Each row is where one point has got to under a steady rotation. How many ticks took it there?
The counts run from 0 to 676.
[118 160  87 119 154 119 135 174 141 150 139 126 123 106 109  90 105 190
 148 141 148 116 115 173 120 143 167 108 113 160  76 114 124 174 124]  85
[144 167 100 151 134 139  83 125 155 159 180  96 100 119 116  92  94 128
 133 160 156 118 104 123 127 127 136  97 118 169 117 146 184 152 132]  492
[ 87  97 145 111 137 113 116  94 115 113  93 130 112 160  93 127 127 122
 118 121 172 119 115 138  53 112 101 171 155  84 112  97 124 111 112]  224
[180 156 171 155 111 132 127 101 117  98 165 149 147 121 152 162 183 102
 107  97 102 149 140 128 160 126 134 151 111 164 150 158 109 106 132]  45
[147 126 166 121 134 127 125 124 112  93 121 140 128 188 142 156 112  57
 145 118 101 123 145 115 171 114 114  86  86 113 151  81 128 112 107]  125
[ 93 119  87 117  94 148 175 138 131 138 100 156 139 141 181 121 108 101
 151 122 135 110  94 128 148 144 139 130  63 141 135  93 119 177 138]  122
[112 162  76 137 118 124 121 157 108 113 120  83 115 163  96 148 124 139
 182  89 147 103 153 167 146 159 145 121 130 124 143 113  92 142 159]  117
[ 97  70 175 121 115 132 158 111 107 133 117 140 148 188  89 119 130 154
 123 114 145  74 155 135 121 137 149 133 139  82 121 102  86 147 122]  474
[ 64 124 101  99 109 140 173 109 146 142 120 155 161 152 122  97 105 164
 115 137 139 124  84 120  78 104 142 134 110 125  84  92 127 125  96]  6
[144 119 100 116 101 126 126 184 160 126 159 128 105  99 188 121 149 108
 143 126 139 150 111 114 170 122 109 135  82 173 157 160 141 145 147]  618
[101 151 115 145 146 130 138 173  95 126 110 104 115 158 115 123 131 129
 168 104 170  89 142 200 146 150 147 107 127 124 120 129  62 134 148]  118
[109 104 167 131 167 128 142 165 136 121  77 128 100 176 135 188 154 106
 141 142 108  93 133 135 147 137 127 140 137  96 119  73  81 119 106]  532
[130 157 110  96 117 134  97 130 128  81 130 137 122 205 113 146 116  89
 120 108 137 119 135 126 109 120 119  70 142  99 122  69 125 125 112]  470
[100 152  84 119 117 136 124 171 129 152 175 144  89 167 163  99 140  96
 145 174 157  92  93 119 131 130 154 118 102 165 145 169 146 155 123]  147
[123 151 129 141 162 143  94 155 108 119  98  58 101  64  96 112 124 130
 154 110 157 135 130 166 136 141 134 107 144 126 126 108  87 136 168]  463
[124 112 157 150  92 114 108  81 175 146 130 119 144  94 123 106 117 134
  88 129 189 167 112 104 129  89 131 107 110 142 100 146 134  84 167]  572
[146 135 150 146 131 161  94 120 143 124 177 108 102  71 136 103 157  82
  81 152 124 109 128  94 170 152 139 138 127 171 162 143 121 117 167]  458
[ 73 101 119  86 105 105 193 149 126 135 101 154 154 159 135 120 108 156
 127 141 124 133 120 111 115  98 146 125  89 127 120  90 102 128  74]  476
[ 96 115 163 105 145 134 115 128 109 148 100 122 119 104 111 121  92 150
 183 129 135 163  83 115  96  99 130 104 135 105  98  91 162 154 151]  189
[129 153 117 127 135 134 118 134 157 147 189 105 159  94  82 111 140 203
 110 105 126 131 116 151 153 137 146 154 138 165  81 126 122 139 162]  519
[124 136 103 124 114 132 110 120 193 113  70  91 121 162 100 140 123 174
 159 119 128 144 106  92 113 137 161 113 171 131  92  90 122 116 142]  221
[106  88 162 116 141 161 142 187  76 144 131 136 124 124 143 106 157 121
 153 119 131  78 130 171 169 122 133 135 119 113 129 123  85 155 146]  589
[ 72 109 105  92 131 139 163 141 133 126 122 149 123 164 142 100 103  97
 158 140 115  74  96 124 141 157 141 155  88 135 125  78 131 178 117]  121
[129 130 148  90 137 118  92 104 130  98 140 109 143 206  73 115 100 145
 126  95 142 122 145 131 112  96 117 109 139 105  99 106 132  92 117]  632
[130 128 102 109  73 105 132  91 165 114 136 151 117 202 129 112 130 135
 131 113 156 119 117  70  91 142 159 100 132 123 113 116 157 158 145]  33
[ 95 137  94 143 120 137 154 146 177 155 196 120 130 169 114 151 166 160
 118 122 118  96 134 127 172 153 143 175 127 147 120 145 110 130 135]  174
[172 126 148 140 137 171  94 145  91 124 131 113 120 122 142 109 112  73
 151 113 131 116 144 178 191 109 101 119  84 130 159 134 112 119 139]  401
[104 115 127 104 156 106 158 170 136 152 169 124 132  93 135 166 152 135
 105 144  74 125 139 119 151 144 116 180 108 149 159 102 114 137  85]  16
[110 107 150 116 138 134 128 137  99 139 165 128  81 107 148  94 137  69
 134 169 135  79 120 122 125 147 114 180 107 155 184 152 144 152 110]  616
[156  70 142 129 158 183 125 135 164 125  62 118 135  73 137 106 120 140
 114 114 120 132 104 126 154 115 135 131 135 108  92  78  98 157 143]  406
[100 109 130 136 100 139 177 108 158 137 116 153 167 156 110 115 148 182
  96 107 152 111 118 140 115 124 160 155 149 117  91 131  74 121 132]  635
[151 168  51 104 118 186  94 169 120  97 188 145 108 170 144 134 152 131
 127 103 127 121 115 151 116 119 103 123 161 119 138 113 113 145 121]  115
[105 104 149 144  97 134 148 123 108 146 118 150 152 191 106 134 139 162
 143  85 148  94 140 152 123 123 153 116 150  78  90 130  87 146 169]  473
[129 176 135 136 117 131 113  89 118 138 202 116 151 140  72 155 136 189
 132  90 119 152 139 143 116 131 131 121 151 124  95 132 139 117 158]  357
[ 85 147  79 137 123 120 131 138 104 167 135 104 105 102 118 109 106 131
 160 138 188 104 116 163  83 154 135 111 112 127 122 120 130 180 163]  305
[ 93 120  80 116  84 117 184  86 144 136 142 172 165 151 134 141 133 155
  97 108 148 141 102 126  87 118 126 150 106 118  93  95 124 141 112]  7
[129 118 105 110  83 149 139 111 117 112 106 171 127 185 157 106 117 109
 103 151 156 121 106 100  64  99 145  94 131 117 145 114 124 132  90]  663
[162 130 163 118 111  80 127  83 119 106 147 146 159 141 132 166 119 121
 153  90 101 182 144  90 144 104 122 125  84 145 148 117 176 128 126]  320
[138 114 154 125 142 149 118 136 172 141 117  90 142 117 103 105 102 142
 163 110  95 109 113 104 212 142 162 124 108 154 101 106 137 148 170]  404
